(in the rows, 128 means zero)
One turn moves each row of this set onto another row. After a few examples, where does it send each row asked below?
Z881: [114 128 134  98 117 120 124  90 162 122 135 110  79 103 120 132 148  89
 133 145 126 125 115 144 121  89 108 106 134 151  96 144 106 124 132]
Z156: [151 101 114 154 111 122 125 148 112 153 119 139 158 147 104 103 114 135
 117 123 123 143 115 148  73 147 160 124  90 106 143  99 151 138 140]
Z916: [149 130 140 150 133 158 102 143 106 124 129 160 127 128 111 115 104 166
 118 108 111 126 105 105  83 148 158 119 103  82 128  97 175 137 147]
Z572: [ 96  99 119 137 112 119 126  91 156 105 136 108 113 131 131 153 173 124
 137 183 150 136 153 110 137 129  89 131 109 119 124 129 137 123 120]
Z277: [118 148 128 100 100 118 132 149 147 125 120 146 150 152 122 168 104 118
  98 118 155 106 148 121 163 125 170 110 147 153  91 116 144 144  77]
Z786: [132 132 124 121 143 136 152 117 115 125 131 138 141 153 117 148 137 128
 105  98 138  89 157  77 190 142 144 144 128 145 113 135 140 156  79]
Z510: [105 112 145 130 114 101 136  84 137 121 140 137 118 133 128 164 168 120
 148 184 163 136 148  85 132 124  99 129 107 123 135 110 132 109 133]
Z117: [103 152 155 130 138 146 120  87 151  90 132 112  72 115 158 143 155 139
 132 148 114 109 121  92 137 122  98 119 122 126 129 137 135 115 144]
Z869: [162 119 129 110 118 143 106 146 104 147 124 158 132 122  77 101 102 126
 132 104 108 121 103 142  73 125 156 115 112  97 101 101 136 150 152]
Z908: [123 126 129  97 112 118 131  94 162 127 144 126  78 103 102 135 147 102
 144 174 138 142 124 130 120  86 112 110 137 136  75 130 114 127 123]
Z848: [148 161 110 114 157 129 134 141 116 127 119 140 114 161 120 128  91 106
 145 106 112  64 146 109 163 127 150 109 154 145 127 149 149 138  93]
Z464: [129 145  99 107 130 113 137 134 146 130 137 132 147 163 121 144  88 119
 109 100 154 106 150 140 160 130 162 100 142 154 105 125 153 134  72]
Z335: [141 161 134 125 130 122 134 159 125 115 102 159 112 157 121 151  93 100
 140 138 119  74 140  99 164 121 160  97 159 146 121 143 150 143  90]
Z711: [ 90 136 137 113 129 152 117  93 159 110 129 102  79 105 141 135 150 135
 149 173 110 113 138  88 143 114 101 127 132 111 120 134 136 125 146]
Z339: [107 110 137 100 115 106 120  88 142 143 142 137  95  90 104 150 156  85
 147 170 144 139 129 111 117  87 119 112 137 140  99 129 123 112 126]
Z115: [142 127 139 112 130 108 115 155 101 167 104 148 146 115  83 122 104 141
 137 117 102 100 111 150  74 137 137 115 128 103  99 127 129 151 164]
Z400: [130 130 115 111 137 117 154 120 145 125 137 141 136 145 103 144 104 117
 104 110 154 115 147 118 184 126 162  96 141 157  92 131 142 149  67]
Z629: [118 148 123  92 144 130 143 146 166 128 113 137 136 148 129 150  93 117
 109 133 166 119 139 141 168 126 172  95 138 154 101 124 151 152  91]
Z656: [100 105 113 108 114 123 119  96 165 130 135 105  87  99 112 134 149  90
 144 177 128 136 133 131 128  91 109 112 137 132  99 146 126 127 123]
Z391: [158 124 127 120 136 126 117 139 112 174 115 157 133 102  95  97  95 132
 136  92 102 107 112 142  89 139 138 128 101  90  96 116 124 127 149]
Z467: [129 142 131 127 114 136 131 146 109 137 113 145 143 157 131 167 137 106
 104 111 127  77 151  74 164 128 154 162 138 143 122 138 147 150  86]
Z526: [162 103 121 153 110 125 129 140 114 149 130 152 156 162  96 113 105 131
 118 125 134 144 111 132  81 138 154 128  84  91 138  94 154 143 142]
Z318: [149 120 125 115 121 142 107 154 108 149 113 143 134 114  93  90 106 137
 132 108  97 121 107 152  70 137 163 113 115 108 114 102 136 142 155]
Z241: [143 128 135 157 144 135 109 136 116 142 123 163 135 107 123 116  98 176
 118  94 116 121 117 118  96 168 140 123  90  79 111 106 162 113 135]
Z363: [135 113 129 160 119  92 138 147 125 178 115 136 169 152 109 134  94 146
 111 138 127 138 112 140  82 141 149 122 102  99 137 120 157 141 150]
Z726: [138 145 135 158 126 143 111 140 106 140 121 163 145 122 117 127 122 183
 113 108 108 137 116 117  80 171 157 124 114  96 114 100 163 131 149]
Z586: [156 142 126 128 122 135 119 144 100 171 111 159 136 118  90 106 116 135
 137 109  87 120 109 136  73 140 157 127 128 107 103 116 128 143 164]
Z681: [157 124 114 169 114 107 136 141 118 164 119 161 156 151 100 118 107 137
 125 134 120 154 114 147  75 151 160 112 107 107 128 108 149 133 143]
Z112: [140 125 132 153 132 152 105 151 104 126 117 146 135 124 120 104 115 170
 121 112 104 124 113 120  78 162 159 120 102  95 140  98 167 133 148]
Z102: [115 152 151 129 138 150 127  92 147 104 137 125  61 110 138 139 152 143
 148 174 114 119 125  71 134 110 106 129 130 113 113 132 142 121 138]
Z208: [ 93 148 161 108 131 137 120  85 148 127 138 130  80  95 139 148 141 131
 148 169 124 123 129  67 135 103 121 118 135 119 123 117 140 108 150]
Z180: [144 151 126 118 160 133 156 126 127 124 121 142 107 148 110 127  98 110
 134 117 116  80 142  88 190 122 155 103 150 146 118 148 140 152  91]
Z525: [122 117 129 106 115 110 133  96 159 130 142 111  81 108  94 138 140  87
 143 171 134 120 122 135 123  89 107 101 136 142 103 158 117 117 134]
Z267: [161 106 115 166 129 102 135 135 127 172 122 156 152 137 109 108  88 131
 125 116 130 137 116 143  92 147 142 122  79  90 127 114 147 117 131]
Z257: [113 109 130 147 110 105 139  83 154 108 141 110 113 147 140 154 173 108
 119 159 155 139 133 123 129 121  91 131  97 139 134 133 124 118 120]
Z216: [144 152 128 115 173 141 141 155 117 118  93 151 110 156 124 140 118  98
 150 141 129  71 143 105 167 133 145 118 140 144 133 155 148 157 107]
Z640: [105 110 134 139 105 110 140  86 161 107 153 107 117 139 126 165 163 135
 115 173 167 138 141 111 135 129  96 126 102 127 126 133 140 109 125]
Z733: [122 130 147 159 143 128 102 151 102 144 116 151 140 108 117 142 111 180
 108 113 106 116 108 112  79 158 147 121 121  93 118 128 180 135 146]
Z420: [103 146 154 115 131 152 121  91 146 110 142 106  74 101 132 146 157 141
 131 153 114  98 128  78 137 114 101 135 131 118 119 148 138 114 151]
Z108: [120 112 129 142 106 114 146  85 151 120 148 119 110 144 129 155 176 125
 126 180 158 148 141  98 129 117  96 152 100 122 116 121 130 125 118]
Z804: [118 127 122 113 147 151 130 140 120 141 116 135 146 140 134 164 154 112
  91 106 154 100 148  99 162 136 154 166 124 150 112 142 157 159  84]
Z196: [129 143 107 121 140 139 127 129 110 132 135 131 148 160 133 151 129 128
 103  80 134  80 158  92 162 144 145 155 132 143 121 136 157 139  79]

Z467 turns into Z277
Z510 turns into Z339
Z786 turns into Z400
Where do these go?
Z908 turns into Z102
Z681 turns into Z586
Z525 turns into Z420
Z156 turns into Z318
Z216 turns into Z804
Z117 turns into Z257
Z241 turns into Z267
Z196 turns into Z464
Z363 turns into Z115
Z656 turns into Z711
Z916 turns into Z526

